In the data rows, 500 means zero.
Here are some points, each followed by its number:
tensor([518, 452, 600, 497, 445, 527, 457, 439, 428, 609, 623, 404, 583,
        520, 573, 516, 554, 574, 375, 641, 469]) 0
tensor([547, 436, 609, 489, 440, 495, 495, 461, 435, 582, 580, 407, 554,
        525, 534, 440, 564, 530, 345, 625, 507]) 1
tensor([574, 459, 550, 484, 436, 540, 502, 504, 396, 529, 544, 461, 608,
        550, 514, 493, 552, 526, 436, 664, 538]) 2
tensor([575, 506, 596, 495, 395, 571, 494, 515, 398, 539, 562, 495, 609,
        558, 524, 411, 579, 498, 323, 643, 589]) 3
tensor([583, 491, 585, 544, 381, 623, 507, 529, 359, 483, 567, 445, 591,
        537, 531, 372, 581, 519, 380, 622, 537]) 4
tensor([602, 469, 570, 524, 372, 582, 520, 503, 359, 477, 522, 492, 593,
        605, 523, 397, 613, 511, 382, 660, 558]) 5
tensor([604, 489, 567, 539, 410, 615, 500, 550, 380, 495, 549, 472, 610,
        568, 496, 364, 630, 504, 390, 635, 555]) 6
tensor([558, 541, 571, 504, 391, 582, 600, 524, 414, 479, 529, 481, 542,
        535, 417, 434, 570, 468, 361, 637, 548]) 7
tensor([645, 589, 563, 560, 325, 613, 577, 505, 413, 466, 484, 574, 578,
        549, 424, 370, 556, 486, 413, 649, 588]) 8
tensor([636, 581, 564, 522, 378, 640, 590, 538, 389, 466, 463, 503, 594,
        550, 436, 370, 563, 461, 381, 645, 559]) 9
tensor([631, 582, 551, 486, 303, 593, 596, 504, 390, 452, 476, 526, 555,
        553, 496, 410, 561, 496, 417, 633, 549]) 10
tensor([601, 579, 591, 538, 317, 615, 655, 508, 406, 456, 473, 493, 556,
        513, 515, 376, 573, 466, 360, 637, 562]) 11
tensor([629, 623, 569, 581, 292, 637, 652, 545, 403, 455, 452, 514, 542,
        475, 468, 310, 562, 452, 381, 661, 580]) 12
tensor([648, 627, 585, 572, 305, 632, 621, 494, 431, 477, 407, 530, 535,
        490, 485, 364, 548, 487, 318, 636, 573]) 13
tensor([609, 595, 608, 580, 283, 662, 648, 542, 416, 463, 465, 537, 539,
        491, 469, 400, 553, 439, 361, 646, 570]) 14
tensor([405, 374, 488, 354, 584, 422, 503, 379, 478, 615, 606, 575, 438,
        468, 441, 607, 433, 526, 297, 574, 426]) 15
tensor([436, 429, 479, 427, 567, 435, 486, 433, 456, 636, 556, 544, 399,
        536, 452, 547, 422, 478, 367, 554, 480]) 16
tensor([491, 382, 471, 433, 591, 452, 533, 450, 445, 640, 552, 526, 392,
        529, 446, 498, 396, 470, 355, 539, 502]) 17
tensor([489, 414, 462, 490, 567, 514, 545, 466, 452, 619, 503, 567, 405,
        511, 453, 467, 372, 433, 399, 501, 522]) 18
tensor([508, 447, 375, 474, 554, 505, 543, 483, 463, 606, 450, 578, 360,
        573, 471, 422, 379, 404, 418, 501, 564]) 19
tensor([521, 427, 382, 553, 557, 518, 570, 474, 435, 577, 433, 593, 358,
        581, 440, 420, 350, 394, 440, 517, 568]) 20
tensor([567, 394, 395, 547, 548, 530, 540, 518, 410, 559, 444, 616, 319,
        592, 414, 414, 374, 339, 481, 498, 558]) 21
tensor([610, 508, 394, 569, 475, 486, 612, 500, 462, 554, 444, 632, 435,
        644, 461, 466, 315, 291, 474, 470, 606]) 22
tensor([603, 616, 348, 542, 439, 498, 606, 484, 528, 470, 407, 625, 494,
        649, 482, 487, 301, 239, 495, 450, 603]) 23
tensor([584, 617, 395, 565, 383, 538, 571, 491, 558, 437, 435, 658, 519,
        594, 462, 466, 298, 249, 515, 443, 573]) 24
tensor([622, 600, 438, 547, 354, 524, 579, 497, 543, 430, 423, 653, 473,
        598, 487, 491, 329, 248, 479, 452, 592]) 25
tensor([585, 614, 458, 543, 374, 515, 633, 486, 552, 397, 437, 634, 470,
        574, 523, 444, 356, 286, 489, 464, 579]) 26
tensor([530, 642, 360, 468, 476, 557, 373, 581, 523, 486, 395, 676, 600,
        491, 530, 489, 449, 312, 524, 512, 576]) 27
tensor([546, 591, 368, 402, 491, 522, 430, 550, 514, 432, 422, 600, 620,
        542, 495, 539, 466, 325, 553, 493, 593]) 28
tensor([553, 552, 383, 341, 521, 462, 471, 572, 499, 403, 447, 591, 590,
        520, 516, 551, 488, 325, 539, 514, 577]) 29
tensor([418, 435, 463, 479, 547, 402, 494, 422, 470, 501, 607, 523, 535,
        521, 412, 564, 599, 569, 359, 567, 442]) 30
tensor([464, 445, 445, 500, 541, 456, 470, 491, 440, 543, 589, 534, 535,
        527, 393, 483, 617, 567, 391, 598, 496]) 31
tensor([451, 426, 424, 512, 558, 502, 502, 548, 450, 531, 552, 556, 510,
        509, 421, 464, 624, 577, 397, 576, 551]) 32
tensor([516, 398, 368, 522, 522, 486, 501, 524, 420, 511, 557, 576, 493,
        581, 396, 454, 618, 548, 476, 579, 532]) 33
tensor([520, 423, 348, 543, 549, 524, 482, 605, 445, 527, 522, 571, 501,
        630, 360, 441, 623, 524, 448, 551, 559]) 34
tensor([558, 405, 346, 553, 528, 501, 501, 627, 427, 485, 500, 565, 498,
        670, 348, 444, 617, 508, 474, 511, 594]) 35
tensor([613, 423, 325, 591, 505, 553, 484, 640, 413, 488, 468, 634, 445,
        631, 373, 435, 596, 484, 555, 484, 622]) 36
tensor([597, 546, 338, 584, 456, 524, 544, 604, 508, 445, 469, 586, 555,
        662, 390, 411, 592, 449, 534, 481, 638]) 37
tensor([593, 634, 294, 620, 417, 569, 506, 642, 557, 418, 427, 660, 602,
        651, 429, 416, 560, 404, 530, 459, 664]) 38
tensor([599, 663, 364, 629, 404, 582, 507, 669, 608, 429, 403, 670, 621,
        592, 460, 425, 554, 384, 562, 471, 655]) 39
tensor([575, 659, 348, 665, 364, 604, 503, 625, 598, 426, 382, 650, 646,
        550, 520, 394, 573, 395, 595, 444, 597]) 40
tensor([604, 626, 351, 627, 402, 520, 506, 599, 572, 405, 392, 614, 565,
        618, 486, 438, 561, 390, 608, 454, 625]) 41
tensor([600, 648, 365, 610, 392, 533, 534, 639, 634, 444, 451, 585, 614,
        632, 501, 435, 604, 433, 627, 440, 617]) 42
Which five points above are nearest to each new point by angle? Their numbers follow each, nearest first.
tensor([559, 581, 578, 485, 438, 504, 610, 371, 608, 558, 552, 422, 519,
        338, 624, 507, 586, 506, 504, 431, 402]) 0 1 11 13 14
tensor([561, 500, 574, 355, 511, 425, 643, 414, 567, 477, 625, 384, 540,
        472, 618, 552, 591, 506, 603, 409, 409]) 0 1 30 15 29
tensor([534, 394, 429, 562, 548, 607, 378, 589, 349, 362, 389, 529, 418,
        537, 377, 497, 435, 536, 557, 515, 579]) 36 35 21 34 20
tensor([543, 466, 554, 384, 559, 371, 682, 413, 548, 437, 648, 394, 511,
        491, 595, 577, 659, 548, 639, 442, 410]) 30 0 15 1 31
tensor([461, 544, 571, 505, 450, 475, 578, 375, 501, 528, 553, 462, 462,
        336, 695, 572, 538, 586, 451, 410, 340]) 0 15 1 30 16
tensor([406, 528, 602, 438, 532, 469, 411, 487, 557, 596, 523, 506, 531,
        396, 468, 606, 506, 563, 491, 538, 384]) 15 30 0 16 31
tensor([532, 576, 576, 464, 449, 493, 679, 343, 574, 555, 542, 456, 531,
        357, 669, 588, 597, 524, 459, 392, 392]) 0 1 11 15 13
tensor([406, 466, 643, 564, 487, 602, 488, 474, 612, 617, 487, 415, 420,
        364, 630, 554, 547, 483, 500, 442, 487]) 0 1 15 16 18
tensor([366, 385, 498, 492, 487, 455, 403, 429, 454, 365, 456, 432, 424,
        404, 548, 595, 356, 559, 478, 419, 444]) 15 16 30 17 18
tensor([468, 423, 625, 544, 462, 502, 546, 405, 667, 625, 508, 358, 443,
        388, 614, 614, 526, 477, 485, 437, 423]) 0 1 15 16 17
tensor([569, 336, 396, 732, 661, 625, 352, 641, 360, 545, 300, 503, 328,
        593, 312, 477, 445, 536, 608, 446, 635]) 36 21 35 20 34
tensor([454, 391, 632, 507, 430, 547, 512, 392, 644, 621, 519, 376, 356,
        344, 679, 596, 524, 498, 484, 450, 424]) 0 15 1 16 17
tensor([357, 498, 504, 449, 544, 497, 408, 432, 478, 349, 409, 476, 411,
        394, 519, 557, 353, 555, 515, 423, 437]) 15 16 18 17 29
tensor([390, 493, 648, 413, 534, 446, 434, 427, 579, 617, 574, 490, 524,
        391, 432, 620, 493, 596, 444, 524, 419]) 15 30 16 0 31
tensor([360, 486, 491, 368, 680, 342, 405, 499, 583, 551, 603, 467, 657,
        529, 494, 460, 510, 660, 601, 487, 387]) 30 31 15 32 16
tensor([450, 410, 672, 483, 464, 484, 494, 405, 624, 596, 555, 344, 470,
        359, 591, 674, 565, 478, 482, 451, 476]) 0 1 15 30 16
tensor([429, 524, 574, 357, 538, 457, 406, 521, 604, 644, 581, 500, 520,
        400, 482, 535, 536, 582, 485, 519, 420]) 15 30 16 0 31
tensor([571, 459, 409, 562, 518, 589, 338, 630, 378, 275, 352, 559, 378,
        526, 371, 500, 433, 491, 601, 473, 593]) 36 35 21 41 38
tensor([401, 510, 603, 433, 544, 466, 455, 469, 584, 619, 589, 467, 469,
        365, 446, 584, 527, 584, 393, 532, 355]) 15 30 16 0 31
